In the data rows, the value 128 means zero.
Here are some numbered points:
tensor([193, 148,  73, 158, 135,  85, 110, 165, 143, 173, 133,  68,  92, 138, 141,  97, 163, 182,
        111, 115, 100, 103, 158, 106]) 0
tensor([118, 165, 187, 147, 124, 134,  86, 133, 121, 124, 127, 133, 148,  92,  78,  97, 142, 128,
        111, 177, 148, 134, 122, 143]) 1
tensor([110, 112,  92, 128, 115, 169, 148, 141, 120, 125, 165, 151, 121, 112, 155, 138, 136, 110,
        127, 114, 159, 122, 118, 124]) 2
tensor([ 80, 121, 123, 130, 110, 166, 161, 116,  86, 168, 135, 152, 113, 186, 185, 103, 124, 128,
        134, 129, 155, 141, 134, 107]) 3
tensor([190, 152, 115, 105, 118,  72,  85, 148, 180, 124, 129,  43, 179, 130, 104, 110, 162, 154,
        120, 112, 112, 159, 143, 120]) 4
tensor([140, 103,  84, 104, 151, 161,  70, 118, 163, 124, 158, 137, 121,  89,  34, 179, 165, 140,
        114, 166, 207, 125, 121, 145]) 5
tensor([119, 120, 152, 112, 167, 203, 189, 126, 166,  88,  82, 143, 151,  92, 122, 131,  80,  79,
        108, 149,  84, 114, 150, 191]) 6
tensor([118, 143, 144, 101,  80, 147, 110,  76, 111, 146, 115, 138, 165, 188, 162, 100, 121, 146,
        131,  97,  81, 176,  34, 133]) 7
tensor([128,  97, 146,  94, 116,  97, 155,  79, 104, 123,  89, 160,  99, 164, 143, 136,  96, 129,
        149,  77,  98, 127, 106, 115]) 8
tensor([ 89, 117, 126, 161, 150, 132, 214, 143,  93, 143, 102, 161,  58, 122, 173, 129,  67,  92,
        138, 149, 101,  63, 161, 138]) 9
tensor([ 62, 142, 139, 159,  75, 143, 166, 117,  18, 248,  91, 132,  78, 213, 192, 103, 126, 108,
        154, 240, 152, 134, 152, 111]) 10
tensor([130, 102, 123, 134, 111, 143, 138, 142, 126, 103, 167, 135, 137, 111, 156, 160, 117, 126,
        157,  54, 168, 156, 149, 116]) 11
tensor([110, 109, 132, 153, 177, 148, 195, 164,  97, 126, 114, 150,  70, 101, 165, 125,  99,  89,
        136, 160,  91,  73, 189, 125]) 12
tensor([117, 155,  60, 161, 129, 160, 140, 147, 149, 153, 164, 136, 107,  72, 136, 166, 113, 122,
        117, 106, 180, 112, 121, 134]) 13
tensor([ 97, 142, 195, 131, 124, 163, 190, 131, 104, 164, 108, 123, 130, 112, 157, 110, 110,  87,
        166, 138, 194, 164, 213, 138]) 14
tensor([178, 103, 133, 135, 172, 122,  74, 151, 118, 107, 117, 103,  97,  84,  47, 174, 162, 129,
        140, 203, 123, 107, 166, 146]) 15
tensor([173, 126, 106, 122, 151, 110, 107, 145, 153, 127, 121, 107, 118, 135,  97, 104, 168, 163,
        102, 155,  91,  97, 137, 124]) 16
tensor([127, 141, 122, 157, 122,  38,  80, 152, 124, 115, 100, 113,  80, 105,  70, 143, 115, 146,
        133, 117, 122,  83, 108, 147]) 17
tensor([153, 131, 132, 117, 154, 134, 156, 134, 145, 127, 108, 112, 154, 158, 159,  71, 137, 132,
        107, 151,  58, 118, 141, 124]) 18
tensor([159, 123, 113,  94, 155, 151, 109, 100, 163,  94, 140, 133, 141, 127,  73, 149, 162, 142,
        114, 170,  97, 135,  91, 140]) 19
tensor([143, 110,  42,  90, 130, 199,  72,  58, 174, 114, 148, 156, 160, 135,  39, 203, 151, 141,
        109, 164, 192, 158,  75, 145]) 20
tensor([110, 136, 152, 116,  84, 134, 105,  82,  95, 121, 142, 147, 162, 177, 162, 114, 124, 143,
        143,  88,  88, 170,  31, 116]) 21
tensor([116, 104,  63,  96, 139, 151, 167,  69, 149, 108, 122, 189,  97, 149, 131, 167,  94, 120,
        116, 137,  61,  90,  55, 135]) 22
tensor([142,  88,  77, 100, 168, 183, 181, 105, 159, 128, 118, 139,  99, 130, 129, 159, 111, 120,
        105, 163, 114,  94, 150, 134]) 23
tensor([122, 110, 153, 127, 120,  66,  66, 133, 100, 105, 105, 124, 107, 147,  68, 143, 161, 126,
        148, 184, 137, 117, 132, 112]) 24
tensor([105, 105,  98, 129, 115, 168, 142, 130, 111, 137, 162, 159, 114, 146, 150, 147, 145, 137,
        126, 103, 164, 131, 123, 107]) 25
tensor([121, 129, 143, 130, 152, 160, 149, 137, 158,  83, 122, 146, 166,  84, 135, 131, 100,  96,
        115, 128,  87, 123, 120, 165]) 26
tensor([170, 127, 120,  88, 106, 125, 134, 110, 160, 141, 131, 100, 186, 209, 147,  84, 156, 168,
        100,  83, 118, 175, 127,  85]) 27
tensor([132, 136,  90, 103, 129, 158, 126,  85, 143, 147, 120, 127, 175, 153,  96, 148, 128, 116,
        130, 165, 133, 143, 109, 151]) 28
tensor([162,  81, 122, 114, 146, 195, 159, 131, 135, 115, 164, 132, 117,  99, 159, 163, 136, 126,
        148,  69, 209, 155, 197, 124]) 29
tensor([112, 171, 161, 154, 149, 142, 139, 170, 168, 110, 128, 114, 186,  75, 135,  72, 111, 107,
         87, 121, 104, 127, 129, 158]) 30
tensor([148,  85, 166, 109, 119,  82, 123, 119,  93, 126,  69, 116,  65, 130,  82, 161, 130, 128,
        155, 118, 174, 124, 179, 115]) 31
tensor([129, 155,  69, 130, 118, 126, 169, 119, 137, 199, 101,  97, 123, 149, 156, 138, 127, 119,
        119, 120, 144, 143, 156, 126]) 32
tensor([115, 135, 122, 161, 132,  68, 125, 131,  83, 148, 101, 129,  83, 144, 130, 125, 126, 130,
        130, 162,  98,  72, 135, 123]) 33
tensor([116, 133,  65, 137, 125, 156, 152, 110, 150, 175, 140, 133, 143, 178, 158, 109, 121, 125,
         95, 138, 104, 117, 122, 121]) 34
tensor([ 85, 137, 150, 126, 107,  92, 106,  97,  99, 102, 103, 172, 104, 110,  86, 151,  76, 118,
        140, 118, 134,  96,  49, 147]) 35
tensor([149, 100, 135,  63, 116, 141, 145,  50, 131, 136,  98, 137, 106, 174, 101, 138, 120, 158,
        126,  58, 130, 158,  84, 121]) 36
tensor([120, 160, 172, 142, 129, 142, 143, 165, 146, 121, 143, 116, 179, 103, 144,  67, 129, 126,
        108, 121, 118, 129, 145, 124]) 37
tensor([104,  92, 135,  89, 146, 123,  94,  87, 120,  97, 131, 166, 121, 147,  75, 176, 156, 115,
        146, 136, 173, 142, 109, 100]) 38
tensor([128, 125, 148, 131, 117,  90, 101, 139, 133, 113, 124, 105, 172, 154, 131, 107, 130, 124,
        124, 130,  93, 132, 128, 122]) 39
tensor([117, 166, 167, 147, 113, 126, 100, 131, 123, 139, 111, 120, 149, 118, 105,  87, 155, 128,
        108, 162, 127, 132, 117, 143]) 40
tensor([ 90, 151, 134, 142, 104, 190, 166, 121, 126, 143, 135, 143, 157, 135, 169, 104,  85, 119,
        110, 103, 162, 141, 132, 129]) 41
tensor([100, 112,  81, 121, 115, 170, 143, 111, 116, 129, 148, 158, 113, 137, 133, 147, 121, 119,
        118, 127, 131, 114, 104, 138]) 42
tensor([106, 146, 111, 148, 132, 108, 112, 135,  84, 145, 144, 142,  72, 131, 139, 131, 130, 132,
        159, 170, 110, 102, 121, 108]) 43
tensor([107, 143, 169, 105, 106, 155, 112,  89, 137, 109, 107, 154, 157, 106,  94, 122, 117, 119,
        117, 122, 118, 144,  66, 152]) 44
tensor([145, 107, 133, 117, 134, 168, 146, 142, 175,  81, 169, 127, 158, 127, 141, 120, 137, 139,
        105,  90, 134, 133, 131, 116]) 45
tensor([100, 119, 155, 169, 135, 120, 191, 215, 114,  90, 167, 142, 123, 101, 211,  87, 109,  95,
        128,  75, 128,  99, 204, 103]) 46
tensor([168, 128, 154, 124, 154, 167, 129, 154, 168, 112, 159,  92, 182,  97, 150, 100, 150, 144,
        122, 104, 144, 172, 175, 122]) 47
tensor([121,  95, 172, 126, 142, 116, 100, 149, 141,  64, 142, 168, 117,  90,  58, 145, 131, 118,
        137, 129, 174, 120, 131, 136]) 48
tensor([ 76, 122, 115, 145, 109, 153, 126, 125,  87, 143, 162, 166, 129, 163, 158, 132, 133, 115,
        143, 147, 118, 130, 132, 111]) 49
tensor([117,  81, 169,  66, 108, 151, 120,  40,  69, 118, 143, 186, 111, 171, 126, 172, 141, 147,
        162,  85, 190, 188,  97,  89]) 50
tensor([165, 139, 113, 108, 127, 221, 138,  89, 128, 182,  77,  92, 161, 176, 121, 106, 161, 147,
         91, 199, 135, 162, 139, 164]) 51
tensor([163,  95,  89,  73, 118, 142, 155,  83, 187, 132, 114, 106, 144, 152, 130, 163, 108, 135,
        114,  43, 165, 151, 127, 120]) 52
tensor([ 99, 109, 168,  89, 108, 139, 106,  54,  80, 141, 122, 149, 107, 147, 101, 173, 137, 119,
        189, 107, 199, 196, 108, 110]) 53
tensor([161, 124, 148, 140, 146,  65,  61, 157,  83, 118, 142, 107,  86, 116,  91, 122, 190, 159,
        150, 160, 136, 124, 152,  89]) 54
tensor([140, 112,  96, 100, 136, 184, 156,  82, 142, 145,  85, 138,  99, 114,  93, 180, 106, 121,
        116, 151, 135, 136, 117, 177]) 55
tensor([ 97, 147, 127, 146, 128, 139, 127, 137,  86, 152, 141, 137,  95, 144, 127, 106, 135, 126,
        127, 165, 105, 113, 108, 117]) 56
tensor([126, 140,  45,  86, 136, 199, 192,  80, 183, 175, 116, 149, 135, 158, 153, 132, 103, 149,
         89, 115, 107, 113,  81, 147]) 57
tensor([ 92, 156, 109, 138, 116, 128, 124, 118,  99, 152, 141, 150, 113, 163, 149, 109, 130, 131,
        123, 156,  99, 109,  73, 123]) 58
tensor([136, 133, 127, 155, 163,  96, 134, 140, 147, 141,  64, 105,  91,  80,  83, 148, 102, 107,
        147, 200,  80,  81, 166, 171]) 59
tensor([165, 138, 110, 146, 136,  85, 105, 184, 137, 118, 150,  88, 117, 123, 130, 111, 147, 158,
        114, 120,  89, 102, 129, 103]) 60
tensor([ 95, 102, 141, 138, 166, 147, 219, 146, 103, 120, 106, 173,  76, 115, 159, 123,  93,  85,
        128, 163,  83,  65, 172, 128]) 61
tensor([133, 171, 189, 142, 117, 140, 109, 143, 132, 125, 112, 101, 163, 117, 115,  91, 141, 134,
        113, 146, 137, 134, 137, 133]) 62
tensor([171, 139, 141, 135, 159,  81,  73, 160, 106,  98, 156, 124, 109, 113,  95, 131, 183, 157,
        149, 170, 130, 110, 157,  93]) 63
tensor([129, 144, 127, 156, 155, 116, 122, 145, 136, 143,  88, 113, 101,  69,  87, 138, 116,  97,
        128, 203, 111,  95, 152, 176]) 64
tensor([148, 160, 189, 126, 105,  78,  82, 139, 132, 121, 135,  94, 193, 148, 119,  79, 164, 131,
        148, 171, 126, 168, 126, 119]) 65
tensor([ 82, 162, 198, 159,  92, 135, 134, 143,  70, 118, 174, 146, 166, 132, 202, 100, 114, 112,
        151,  99, 126, 173, 110, 117]) 66
tensor([ 99, 109, 201, 162, 144, 116, 189, 181, 124,  99, 125, 129, 139, 106, 157, 101, 106,  69,
        127, 135, 117, 113, 191, 133]) 67
tensor([132, 117, 133, 110, 119,  78, 137, 110,  92, 135, 114, 135,  94, 161, 147, 121, 113, 148,
        140, 107,  88, 116, 114,  99]) 68
tensor([155,  89, 123,  78, 146, 162, 145, 105, 175, 111, 101, 127, 127, 113,  62, 161, 115, 141,
        122,  55, 212, 144, 163, 144]) 69
tensor([ 92, 154, 104, 121, 113, 146, 119,  94, 130, 144, 107, 156, 115, 101,  96, 169,  99, 121,
        122, 136, 135, 110,  59, 166]) 70
tensor([103, 161, 136, 131, 107, 134, 141, 106,  98, 169, 109, 130, 130, 174, 169,  77, 120, 139,
        116, 159,  54, 123,  69, 128]) 71
tensor([127, 128, 148,  87,  85, 124,  99,  56, 119, 124, 131, 133, 161, 177, 129, 128, 146, 147,
        139,  70, 105, 182,  34, 117]) 72
tensor([166, 112,  76, 149, 172, 199, 149, 153, 177, 133, 124, 103, 116,  55, 114, 156, 124, 119,
         96, 153, 135,  97, 184, 174]) 73
tensor([115, 167,  97, 183, 122,  99, 111, 178,  97, 135, 168, 128, 114, 104, 185, 113, 126, 126,
        138, 136,  85, 107, 101, 128]) 74
tensor([113,  84, 176, 110, 132, 133, 112, 100,  66, 110, 113, 176,  86, 163, 106, 145, 154, 128,
        159, 177, 141, 125, 127,  99]) 75
tensor([ 99, 141, 126, 138, 125, 160, 135, 118,  80, 162, 138, 148, 119, 153, 142, 103, 146, 126,
        124, 178, 108, 105, 113, 117]) 76
tensor([160, 131, 131, 135, 171, 157,  97, 171, 217,  59, 154, 100, 211,  72,  65, 112, 148, 133,
         80, 169, 119, 118, 153, 156]) 77
tensor([109, 102, 143, 164, 135, 144, 170, 208, 126, 107, 170, 134, 146,  96, 184,  90, 126, 111,
        107, 105, 134,  92, 176, 118]) 78
tensor([ 76, 122, 175, 123,  93, 116, 138,  89,  69, 130,  81, 180, 106, 131,  99, 148,  87, 107,
        151, 104, 161, 118,  87, 138]) 79
tensor([130, 114, 168,  75, 122, 132, 115, 102, 212,  44, 119, 159, 175,  99,  74, 156,  96, 129,
         94,  73, 123, 118,  61, 155]) 80
tensor([203, 106,  89,  73, 149, 137, 110,  93, 209, 110,  96,  91, 121,  78,  33, 167, 135, 156,
         95,  90, 178, 133, 143, 155]) 81
tensor([101, 114, 166, 119, 134, 208, 159,  83,  90, 133, 102, 157, 119, 129, 123, 145, 108, 101,
        152, 155, 151, 149, 119, 156]) 82
tensor([146, 117,  86,  88, 145, 223, 101,  69, 184,  94, 158, 159, 182, 119,  66, 172, 134, 140,
         98, 142, 183, 165, 100, 159]) 83
tensor([136, 125, 102, 105, 136, 168, 129, 122, 183, 109, 153, 120, 150,  91, 115, 150, 121, 129,
        108,  90, 157, 140, 112, 139]) 84
tensor([162, 135, 136, 131, 145,  90, 107, 165, 148, 122, 135,  90, 128, 129, 132,  90, 159, 163,
        105, 134,  86, 107, 132, 112]) 85
tensor([136, 120, 130, 149, 130, 146, 150, 154, 108, 112, 172, 133, 123, 117, 171, 142, 123, 141,
        141,  49, 167, 149, 172,  95]) 86
tensor([157, 133, 174, 121, 135,  65, 109, 150, 164,  79, 162, 110, 145, 105, 146, 124, 134, 146,
        128,  89,  98, 126, 106,  98]) 87
tensor([127, 100, 192, 100, 110, 116, 164, 106, 100, 126,  72, 121,  97, 160, 122,  99, 110, 121,
        136,  96, 132, 133, 158, 118]) 88
tensor([ 74, 127,  71, 145, 109, 159, 127, 112, 103, 152, 159, 168, 118, 151, 154, 167, 125, 115,
        140, 157, 146, 112, 111, 120]) 89
tensor([198,  74, 144,  92, 132, 115, 130, 112, 149, 136,  57,  99,  56, 114,  27, 164, 133, 162,
        136,  63, 220, 133, 184, 131]) 90
tensor([167, 129, 171, 134, 112,  31,  89, 150,  94, 134,  71,  96,  69, 121,  62, 129, 134, 158,
        143, 120, 121, 119, 145, 125]) 91
tensor([104, 108, 197, 136, 130,  95,  94, 151, 115,  73, 144, 121, 137,  88,  75, 137, 127, 108,
        159, 124, 165, 126, 136, 120]) 92
tensor([129, 127, 148, 177, 125, 119, 175, 215,  99, 128, 144, 107, 115, 104, 188,  87, 121, 125,
        128, 100, 126, 100, 216, 114]) 93
tensor([111, 132, 107, 133, 109,  85, 105, 145, 134, 129, 179, 109, 170, 162, 164, 117, 138, 134,
        128, 106, 154, 151, 125,  95]) 94
tensor([118, 135,  79, 148, 118, 127, 121, 143, 104, 129, 178, 148, 100,  94, 173, 167, 114, 127,
        160,  84, 150, 129, 116, 107]) 95
tensor([149, 114, 101, 141, 134, 156, 163, 151, 116, 129, 166, 123, 120, 102, 175, 148, 130, 131,
        137,  85, 146, 144, 193, 123]) 96
tensor([ 99, 156, 218, 139, 122, 155, 158, 148, 157,  87, 136, 126, 198,  78, 121,  66,  99, 101,
         96, 104, 115, 136, 122, 148]) 97
tensor([149, 101, 181,  82, 148, 209, 180,  88, 136, 125,  63, 124, 154, 135, 106, 108, 124, 112,
        113, 147, 118, 148, 155, 171]) 98
tensor([123, 135,  69, 139, 137, 132, 159, 138, 139, 188, 132, 102, 111, 140, 164, 152, 122, 124,
        139, 124, 169, 143, 179, 116]) 99
tensor([122, 158, 179, 122, 131, 155, 160, 153, 169, 115, 112, 117, 190,  94, 129,  80, 125, 114,
         89, 125, 142, 142, 136, 154]) 100
tensor([144, 152,  50, 149, 124, 105,  93, 139, 119, 214, 103,  98,  64, 147,  86, 139, 146, 162,
        111, 180, 132,  90, 123, 138]) 101
tensor([ 95, 116, 179, 157, 137,  95, 168, 169, 109, 103,  89, 141, 101,  90, 125, 118, 104, 105,
        134, 161, 128,  79, 172, 145]) 102
tensor([ 88, 168, 118, 138,  97, 132, 143,  99,  88, 177,  99, 149, 126, 179, 171, 105, 114, 121,
        106, 158,  73, 121,  72, 127]) 103
tensor([ 78, 122, 164, 150, 148, 156, 150, 164, 147,  89, 111, 143, 146,  97, 119, 135, 109,  64,
        117, 212, 102,  81, 151, 163]) 104
tensor([113, 115,  72, 142, 113, 129, 114, 132,  80, 202, 151, 120,  81, 178, 142, 150, 167, 141,
        147, 139, 217, 139, 165,  93]) 105
tensor([109, 117, 156,  49,  59, 169, 111,   0, 111, 120,  80, 173, 167, 218, 111, 134, 108, 143,
        128, 104,  64, 187,   0, 155]) 106
tensor([163, 145, 153, 177, 119,  35,  71, 188,  61, 137, 168,  89,  76, 119, 141, 125, 164, 174,
        172, 134, 106, 114, 153,  87]) 107
tensor([145, 116, 132, 113, 140,  79, 144, 130, 136,  85, 129, 134, 129, 149, 167, 116,  98, 145,
        128,  74,  73, 111, 122, 104]) 108
tensor([170, 103, 148,  91, 154, 144, 181, 127, 193, 122,  83, 111, 110, 111, 130, 122, 117, 136,
        116, 119, 133, 121, 184, 128]) 109
tensor([128, 152, 121, 158, 118,  92, 127, 162, 114, 131, 145, 122, 121, 110, 174, 111, 116, 142,
        136,  92,  76, 113, 109, 136]) 110
tensor([156, 157,  96, 145, 121, 119, 139, 157, 149, 168, 105,  80, 135, 121, 130, 112, 114, 156,
         95, 101, 132, 106, 172, 124]) 111
tensor([ 99, 141, 136, 105,  71, 139,  94,  83,  99, 132, 144, 142, 170, 195, 155, 112, 136, 148,
        121,  94,  81, 179,  37, 129]) 112
tensor([145, 120,  99, 149, 124,  67, 106, 158, 135, 103, 155, 124, 119, 130, 142, 129, 118, 145,
         78, 106,  98, 109, 125, 121]) 113
tensor([162, 110, 138, 109, 148, 154, 163, 116, 149, 123,  78, 114, 108, 103, 121, 127, 111, 138,
        112, 110, 133, 122, 167, 135]) 114
tensor([142, 123, 186, 127, 118,  84, 127, 118, 112, 144,  75, 105, 137, 142, 118, 111, 112, 113,
        143, 103, 146, 155, 159, 122]) 115
tensor([105, 121, 162, 123, 130, 107, 168, 150, 129, 119, 112, 115, 150, 129, 166, 106, 112,  78,
        115, 115, 119, 124, 163, 135]) 116
tensor([163, 145, 140, 130, 120,  67,  88, 143, 157, 140, 125,  68, 168, 142, 126, 100, 153, 144,
        127, 120,  98, 147, 145, 120]) 117
New points follow, each followed by the numbers of its two nearest points above, nearest first.
tensor([111, 187,  56, 158,  89, 104,  70,  97,  91, 187, 140, 128, 118, 157, 156, 139, 145, 151,
        137, 164,  80, 120,  41, 137]) ~ 58 103
tensor([ 95,  64, 183, 105, 117, 122, 186,  88,  72, 102,  77, 192,  66, 110, 119, 162,  64,  95,
        163,  84, 167, 111, 129, 122]) ~ 79 8
tensor([ 59, 143, 139, 146,  81, 147, 176, 114,  35, 226,  69, 130,  71, 195, 182, 108, 117,  95,
        143, 172, 144, 127, 144, 141]) ~ 10 3
tensor([110, 140, 151, 154, 132, 117, 138, 152,  83, 128, 141, 152,  96, 130, 155, 100, 131, 123,
        121, 146,  90,  96, 110, 110]) ~ 56 43
tensor([144,  81, 107,  83, 103, 140, 154,  72, 145, 145, 105, 130, 124, 157, 113, 160, 112, 131,
        130,  71, 181, 162, 129, 121]) ~ 52 36
tensor([146, 115, 105, 101, 112, 108, 128, 118, 195, 115, 136, 111, 206, 166, 155, 103, 128, 139,
        104,  59, 124, 148, 115, 113]) ~ 27 45
tensor([128, 169,  75, 144,  98, 125,  70,  98,  96, 180, 143, 116, 122, 188, 139, 129, 147, 151,
        130, 163,  77, 129,  45, 134]) ~ 58 103
tensor([133,  78, 149,  86, 152, 150,  82,  80, 138,  60, 160, 160, 134, 103,  88, 170, 148, 118,
        147, 155, 157, 158, 110, 122]) ~ 38 48
tensor([154, 122, 124, 119, 134,  69,  96, 147, 149,  85, 172, 113, 132, 111, 141, 134, 141, 140,
        138,  81, 112, 135, 110,  93]) ~ 87 113
tensor([ 94, 153, 162, 171, 104,  68, 117, 175, 129, 104, 139, 135, 138, 104, 140,  81,  95, 124,
        122,  97,  92,  96,  97, 127]) ~ 110 74
tensor([142, 156,  89, 132, 134, 161, 127, 134, 180, 119, 154, 124, 148,  80, 123, 138, 130, 134,
        119, 100, 172, 135, 118, 144]) ~ 84 13
tensor([146, 129, 171, 141, 132,  65,  68, 145,  77, 128, 132, 119,  70, 129,  97, 123, 164, 154,
        168, 151, 144, 121, 143,  79]) ~ 54 63
tensor([161, 120,  78, 136, 175, 188, 151, 167, 192, 117, 139, 103, 132,  59, 118, 147, 127,  95,
        107, 164, 141, 111, 195, 163]) ~ 73 23
tensor([156, 135, 116, 136, 147, 163, 135, 159, 139, 152, 178,  80, 165, 145, 182,  88, 178, 124,
        132, 108, 137, 170, 178, 101]) ~ 47 96
tensor([153, 126, 142, 111, 134,  96,  96, 149, 161,  72, 183, 115, 178, 124, 129, 124, 178, 152,
        119,  93, 114, 143, 122, 105]) ~ 87 45
tensor([ 84, 131,  89, 134, 138, 113, 124, 118, 101, 114, 142, 181,  92, 148, 143, 133, 111, 131,
        136, 175,  56,  94,  70, 129]) ~ 58 43
tensor([124,  99, 177,  99, 116,  94, 152,  88,  78, 122,  89, 160,  94, 172, 150, 127, 101, 133,
        165,  99,  89, 138, 115, 110]) ~ 8 68
tensor([131,  89, 144,  67, 124, 107, 152,  60,  96, 125,  86, 166,  86, 177, 138, 147, 101, 144,
        158,  70, 114, 122,  99, 109]) ~ 8 36
tensor([131, 138, 108, 122, 121, 118, 151, 128, 110, 169, 138, 113, 103, 160, 187,  96, 127, 160,
        127,  82, 121, 122, 125,  92]) ~ 68 110
tensor([136, 153,  85, 131, 132, 159, 127, 154, 190, 122, 179, 117, 168,  84, 124, 128, 129, 156,
         97,  96, 152, 121, 126, 142]) ~ 84 45
tensor([156, 130,  78, 136, 143, 192, 167, 138, 182, 117, 145, 132, 153,  78, 126, 143,  97, 131,
         96,  78, 185, 122, 174, 142]) ~ 84 13
tensor([121,  95, 179,  97, 144, 128,  99, 111, 135,  47, 164, 158, 137,  93,  75, 147, 157, 114,
        136, 151, 155, 143, 127, 116]) ~ 48 92
tensor([171, 124, 127,  90, 153, 143, 128, 117, 201,  99, 134,  97, 180, 133, 145,  88, 142, 161,
         87,  79,  82, 142, 126, 125]) ~ 45 27
tensor([139, 104,  74, 100, 180, 191, 179, 108, 152, 144, 122, 144, 116, 154, 140, 136, 123, 131,
        105, 156, 109, 107, 147, 125]) ~ 23 34
tensor([ 68, 143, 133, 136,  82, 171, 188,  95,  46, 245,  62, 128,  82, 212, 180,  97, 114,  69,
        135, 176, 126, 137, 136, 143]) ~ 10 3
tensor([128, 136, 131, 129, 145, 142, 136, 117, 117, 175,  82, 126,  98, 117,  77, 146, 118, 100,
        137, 198, 141, 122, 131, 152]) ~ 64 55
tensor([141, 117,  93, 127, 151, 188, 182, 144, 181, 126, 144, 126, 144,  87, 132, 145, 116, 118,
        117,  82, 209, 130, 191, 130]) ~ 29 96
tensor([ 96, 117, 158,  99, 111, 129, 155,  91, 129, 136,  73, 139, 146, 177, 120,  95, 114,  99,
        121, 143, 114, 136, 119, 141]) ~ 88 116
tensor([157, 132,  53, 121, 137, 138, 135, 119, 184, 121, 165, 120, 146, 110, 150, 161, 112, 142,
        107,  82, 108, 137, 108, 144]) ~ 84 45
tensor([107, 142, 115, 143, 105,  84, 128, 109, 141, 132, 154, 136, 150, 136, 152, 131, 101, 118,
        161,  81, 138, 158,  94, 116]) ~ 94 95
tensor([104, 179,  70, 166,  94, 109,  69, 106,  83, 171, 147, 141, 108, 168, 156, 151, 139, 148,
        129, 180,  71, 122,  21, 123]) ~ 58 103
tensor([112, 142, 138, 160, 128, 182, 144, 156, 129, 118, 165, 126, 171, 113, 169, 104, 135, 108,
        116, 145, 138, 136, 161, 174]) ~ 37 41
tensor([ 93, 127,  91, 145, 113,  65, 126, 107, 108, 135,  78, 163,  67, 115, 102, 159,  60, 125,
        124, 120,  90,  63,  65, 156]) ~ 35 70
tensor([105, 113, 136, 103,  97, 112, 130,  90, 116, 127,  98, 175,  94, 129,  76, 159,  95, 130,
        151,  77, 185, 122,  96, 135]) ~ 79 35
tensor([120, 140, 116, 108, 115, 114, 116, 110, 140, 131, 148, 122, 154, 139, 134, 140, 126, 114,
        151,  98, 144, 180, 115, 133]) ~ 94 11
tensor([187, 122, 114,  89, 152, 153, 142,  97, 165, 133,  92,  84, 143, 141, 116, 118, 126, 148,
        108, 103, 100, 147, 123, 150]) ~ 114 109
tensor([135, 134, 101, 165, 120, 112, 152, 137, 143, 165, 118, 107, 130, 130, 147, 127, 106, 113,
        136, 115, 164, 137, 181, 121]) ~ 99 32
tensor([113, 166, 173, 141, 116, 133, 150, 121,  97, 133, 102, 142, 153, 155, 165,  69, 122, 122,
        121, 144,  59, 106, 111, 124]) ~ 71 18
tensor([144, 128, 126, 134, 151, 147, 141, 120, 193,  89, 113, 129, 171,  92, 123, 130, 107, 118,
        101, 133,  89, 120, 109, 165]) ~ 26 84
tensor([ 65, 111, 231, 147, 120,  94, 158, 171,  91,  64, 157, 161, 167, 122, 170, 103,  99,  75,
        150,  93, 165, 143, 174, 104]) ~ 67 66
tensor([129, 158,  42, 158, 109,  88,  83, 145, 116, 206, 101,  88,  64, 141,  75, 147, 150, 168,
         95, 158, 130,  89, 117, 133]) ~ 101 0
tensor([108, 183,  80, 171,  86,  83,  48, 109,  63, 190, 150, 125, 105, 168, 143, 137, 144, 158,
        131, 189,  64, 127,  36, 126]) ~ 58 103
tensor([159, 135, 133, 131, 152, 155,  94, 144, 198,  81, 134, 110, 189,  82,  68, 113, 147, 128,
         91, 173, 127, 126, 159, 148]) ~ 77 19
tensor([ 90, 162, 198, 121, 129, 139, 142, 158, 170,  82, 148, 133, 192,  71, 153,  82, 107,  94,
        117,  94, 123, 145, 113, 137]) ~ 97 30
tensor([165, 151, 140, 127, 121,  84,  88, 146, 153, 152, 124,  72, 168, 142, 124,  89, 158, 152,
        137, 128, 100, 153, 145, 125]) ~ 117 4
tensor([102, 125, 187, 136, 149, 155, 143, 145, 148,  96, 115, 164, 164, 129, 112,  91, 118,  81,
        103, 210,  63,  92, 163, 155]) ~ 104 26
tensor([144, 117,  55,  93, 165, 191, 169,  97, 174, 115, 120, 150, 127, 140, 107, 144, 117, 129,
        114, 161, 101, 106, 132, 149]) ~ 23 55
tensor([152,  94, 104,  82, 126, 161, 149,  85, 140, 147, 102, 124, 118, 156, 125, 166, 121, 125,
        121,  81, 175, 151, 132, 140]) ~ 52 36
tensor([153, 133, 152,  99, 136, 186, 141,  95,  96, 180,  93,  92, 115, 181, 122, 100, 180, 153,
        113, 173, 151, 145, 158, 125]) ~ 51 76
tensor([165, 114, 169, 128, 146, 158, 143, 158, 149, 109, 178, 107, 173, 131, 167,  81, 141, 141,
        130,  78, 136, 170, 180, 114]) ~ 47 45
tensor([203,  96,  59, 119, 174, 126,  81, 137, 176,  99, 167, 128,  93,  65,  65, 227, 156, 153,
        133, 121, 163, 120, 146, 136]) ~ 5 81
tensor([177, 132, 127, 118, 147, 161,  58, 132, 201,  88, 138, 111, 188,  93,  44, 128, 158, 148,
        111, 160, 143, 138, 136, 138]) ~ 77 19
tensor([152, 117,  64,  95, 129, 202,  96,  75, 189, 102, 160, 160, 176, 118,  71, 172, 128, 142,
         98, 144, 183, 149,  90, 150]) ~ 83 20
tensor([146,  90,  82,  88,  93, 140, 168, 102, 168, 152, 105, 106, 130, 162, 137, 172, 123, 134,
        114,  54, 175, 152, 151, 130]) ~ 52 69
tensor([171, 130, 145, 132, 140, 161, 135, 169, 160, 117, 170,  91, 172, 113, 157, 100, 164, 144,
        131, 114, 152, 169, 189, 110]) ~ 47 45
